[[125, 144, 125, 131, 135, 123, 131, 131, 117], [124, 133, 129, 129, 128, 126, 126, 129, 115], [124, 120, 122, 117, 121, 120, 108, 128, 140], [126, 134, 123, 137, 131, 126, 127, 127, 149], [123, 130, 132, 129, 139, 137, 135, 126, 150], [133, 134, 130, 137, 131, 132, 136, 128, 129], [126, 119, 124, 133, 133, 132, 118, 130, 130]]
The entry just left of the centre entry is 137
The centre entry?
Answer: 131
The entry just left of 121: 117
The 2nd entry in reading order?
Answer: 144
The first entry in reading order: 125
The largest entry?
Answer: 150
The 3rd entry in reading order?
Answer: 125
The second largest entry?
Answer: 149
The entry just right of the centre entry: 126
The smallest entry?
Answer: 108
The entry just left of the smallest entry?
Answer: 120
The entry just right of the smallest entry is 128

m =
[[135 138 129 120 120 131 132 111 133 136 131 126 117 129]
 [139 138 132 114 113 134 139 105 133 145 127 127 113 130]
 [139 136 134 111 110 135 142 103 133 147 126 127 113 131]
 [138 138 131 116 115 133 137 107 133 142 129 127 114 130]
 [135 138 129 119 119 131 133 110 134 137 130 126 116 129]
 [136 138 130 118 118 132 134 109 134 138 130 126 115 129]
 [137 138 131 117 116 132 135 108 133 140 129 126 115 129]
 [134 138 129 121 120 131 131 112 133 135 131 126 117 129]]
Rows and columns are numbered from 0.
Find the entry at row 0, column 2.
129
The entry in row 2 and column 1: 136
Find the top-right entry.
129
Find the entry directly above 103.
105
Find the top entry of the column that holds the smallest entry.
111
The bottom-left entry -> 134
Find the entry at row 0, column 1.
138
Find the entry in the bottom-right corner.
129
Find the entry just right of the largest entry.
126
The entry at row 2, column 0 -> 139
Find the entry at row 1, column 1.
138
The top-left entry -> 135
Find the entry directly above the largest entry.
145
Find the entry directly below 140.
135
The entry just right of the smallest entry is 133
Find the minimum.
103
Find the entry in row 1 and column 0.
139

Read these off the row that follows.
1) The entry just left of 128?
2) The maximum?
3) The entry just left of the largest entry?
array([138, 130, 136, 122, 144, 105, 119, 129, 128, 130, 143, 107])
1) 129
2) 144
3) 122

Read these off the array that follows. Indices start at 0.
1) Find the top-left entry.
2) Find the entry at row 2, column 0.
3) Find the entry in row 0 and column 1.
4) Find the entry just right of the largest entry.
5) Find the bottom-left entry.
6) Find the entry at row 1, column 0.
7) Find the entry in row 0 and column 2.
[[116 131 139 117 123 122 124 118 115 116 115 133]
 [136 138 134 123 140 133 133 125 132 115 137 114]
 [131 110 116 144 120 125 128 135 137 150 127 135]
 [135 137 134 122 139 132 132 124 131 115 136 114]
 [139 119 110 136 131 131 129 134 140 135 140 113]
 [127 115 114 135 121 125 124 131 130 139 127 128]
 [138 113 122 143 126 126 132 131 142 143 132 126]
 [124 114 116 139 118 124 124 133 129 146 124 138]]
1) 116
2) 131
3) 131
4) 127
5) 124
6) 136
7) 139

[[114 125 141 116 122 129 126 123]
 [126 126 114 128 143 123 112 115]
 [135 134 105 135 107 109 141 150]
 [115 121 152 117 155 147 107  98]
 [123 124 135 123 112 127 135 132]
 [105 124 147 110 120 129 123 119]]
Rows and columns are numbered from 0.
The entry in the top-right corner is 123
The bottom-right entry?
Answer: 119
The entry in row 2 and column 0: 135
The entry in row 1 and column 0: 126
The entry in row 1 and column 1 -> 126
The entry directly below the largest entry: 112
The bottom-left entry: 105
The entry in the top-left corner?
Answer: 114
The entry directly below 122?
Answer: 143
The entry in row 0 and column 1 -> 125
The bottom entry of the column that holds the largest entry?
Answer: 120
The entry in row 0 and column 2?
Answer: 141
The entry at row 2, column 1?
Answer: 134
The entry directly below 128 is 135
The entry directly below 134 -> 121
The entry directly above 119?
Answer: 132
The entry just right of the largest entry is 147

Questions about the grid below. Counting starts at 0.
1) Read off the entry in row 0 and column 2.
2) Read off the top-left entry.
3) Read off the entry in row 2 and column 0.
4) Read off the bottom-right entry.
5) Read off the centre entry.
6) Read off the entry directly below the centre entry.
7) Read off the entry in row 0 and column 1.
8) Read off the bottom-left entry.
[[126, 129, 128, 127, 128, 126, 131, 130, 133, 127, 128, 122, 131, 132, 126],
 [126, 129, 128, 127, 128, 130, 127, 130, 129, 127, 130, 129, 126, 128, 128],
 [128, 128, 127, 129, 128, 128, 128, 128, 129, 128, 128, 128, 128, 128, 128],
 [132, 126, 130, 128, 134, 120, 128, 121, 130, 127, 132, 127, 127, 125, 130],
 [135, 131, 132, 129, 134, 122, 122, 130, 124, 125, 140, 136, 124, 136, 124],
 [129, 124, 124, 122, 130, 131, 135, 128, 118, 129, 129, 125, 119, 126, 129],
 [127, 129, 128, 130, 129, 129, 127, 126, 127, 128, 128, 127, 128, 128, 127],
 [128, 128, 128, 128, 128, 128, 128, 128, 128, 128, 128, 128, 128, 128, 128],
 [128, 128, 128, 128, 128, 128, 128, 128, 128, 128, 128, 128, 128, 128, 128],
 [127, 128, 127, 129, 130, 129, 128, 129, 128, 127, 129, 129, 128, 128, 129],
 [120, 113, 127, 156, 131, 120, 145, 136, 114, 126, 127, 125, 129, 124, 122],
 [123, 131, 134, 117, 126, 129, 122, 132, 123, 134, 136, 122, 127, 128, 122],
 [126, 128, 130, 126, 128, 127, 130, 127, 128, 129, 126, 125, 128, 128, 126]]
1) 128
2) 126
3) 128
4) 126
5) 126
6) 128
7) 129
8) 126

Questions about the row below.
1) The 1st entry?
2) The second entry from the right?
3) The third smallest entry?
4) The last entry?
5) The entry at the centre?
[133, 139, 107, 130, 138, 104, 130, 116, 132, 109, 143, 132, 106]
1) 133
2) 132
3) 107
4) 106
5) 130

Read these off the array that follows. Indices start at 0.
1) What is the entry just right of the centre entry?
2) What is the entry just left of the largest entry?
3) What is the entry in the bottom-right corner?
4) What is the entry at row 1, column 1?
5) What is the entry in row 0 and column 2?
6) What is the entry at row 0, column 0?
7) What is the entry directly above the smallest entry?
8) What is the entry just left of 152?
138  129  140  149  107
138  132  142  149  104
138  139  143  146  100
122  131  119  150  122
133  123  131  147  118
138  128  140  149  109
135  157  132  122  109
137  139  143  145  100
138  136  143  147  101
136  147  138  135   99
138  132  142  149  104
142  151  139  152  117
138  134  143  148  103
1) 122
2) 135
3) 103
4) 132
5) 140
6) 138
7) 101
8) 139

[[126 135 123 143 152 103 127 116]
 [109 117 139 152 106 118 118 110]
 [122 140 107 131 142 106 150 127]
 [132 119 150 117 118 104 114 109]
 [139 144 151 153 114 107 105 138]
 [124 110 116 122 140 115 102 146]
 [147 152 154 112 104 109 130 109]
 [138 153 122 106 112 107 136 127]
 [142 137 141 152 122 123 142 120]]
Rows and columns are numbered from 0.
The entry in row 0 and column 1 is 135
The entry in row 0 and column 0 is 126
Find the entry just right of the smallest entry.
A: 146
Find the entry just left of the smallest entry.
A: 115
The entry at row 2, column 0 is 122
Find the entry in the bottom-right corner.
A: 120
The entry at row 0, column 2 -> 123
The entry directly above 151 is 150
The entry just right of 124: 110
The entry just left of the largest entry -> 152
Find the entry just left of 131.
A: 107
The entry directly below 126 is 109
The bottom entry of the column that holds the largest entry: 141
Find the entry in row 1 and column 2.
A: 139
Find the entry in row 2 and column 1.
A: 140
The minimum -> 102
The entry directly below the largest entry: 122
The entry directly above the smallest entry: 105
The entry in row 1 and column 1 -> 117
The entry in the top-right corner: 116
Find the top entry of the column that holds the smallest entry.
A: 127
The entry just right of the largest entry is 112
Find the maximum.
A: 154

[[140 109 133 149 143 144 134 122 132 132 140 126 100 133 113]
 [141 109 133 149 137 144 136 124 131 134 133 131 111 124 109]
 [143 112 133 148 138 144 135 125 131 135 131 132 111 123 109]
 [141 118 134 148 147 141 133 120 131 133 127 130 102 127 114]
 [141 117 133 148 148 143 132 121 131 133 132 127  99 131 114]
 [140 112 133 148 145 144 133 122 132 132 138 126  99 133 114]
 [140 107 133 149 141 144 135 122 132 132 141 126 102 131 112]
 [144 115 132 147 139 145 133 125 131 136 129 132 110 123 110]
 [140 106 133 150 137 144 136 123 132 132 139 128 107 127 110]
 [140 106 133 150 138 144 136 123 132 132 140 127 105 129 111]
 [141 115 133 148 147 144 132 122 132 133 136 126  98 133 114]
 [141 118 134 148 148 142 132 121 131 133 129 129 100 129 114]
 [141 107 133 149 136 144 136 124 132 133 136 130 109 125 109]
 [145 117 132 147 141 146 132 126 130 136 129 132 109 125 111]]
Counting starts at 0.
Read off the entry in the top-left corner.
A: 140
Read off the entry in row 1 and column 0.
A: 141
The entry at row 2, column 0 is 143
The entry in the bottom-right corner -> 111
The entry at row 0, column 1 is 109
Read off the bottom-left entry.
A: 145
The smallest entry is 98
The entry in row 0 and column 2 -> 133
Read off the entry at row 2, column 2.
A: 133
The entry at row 1, column 1: 109
Read off the top entry of the column that holds the smallest entry.
A: 100
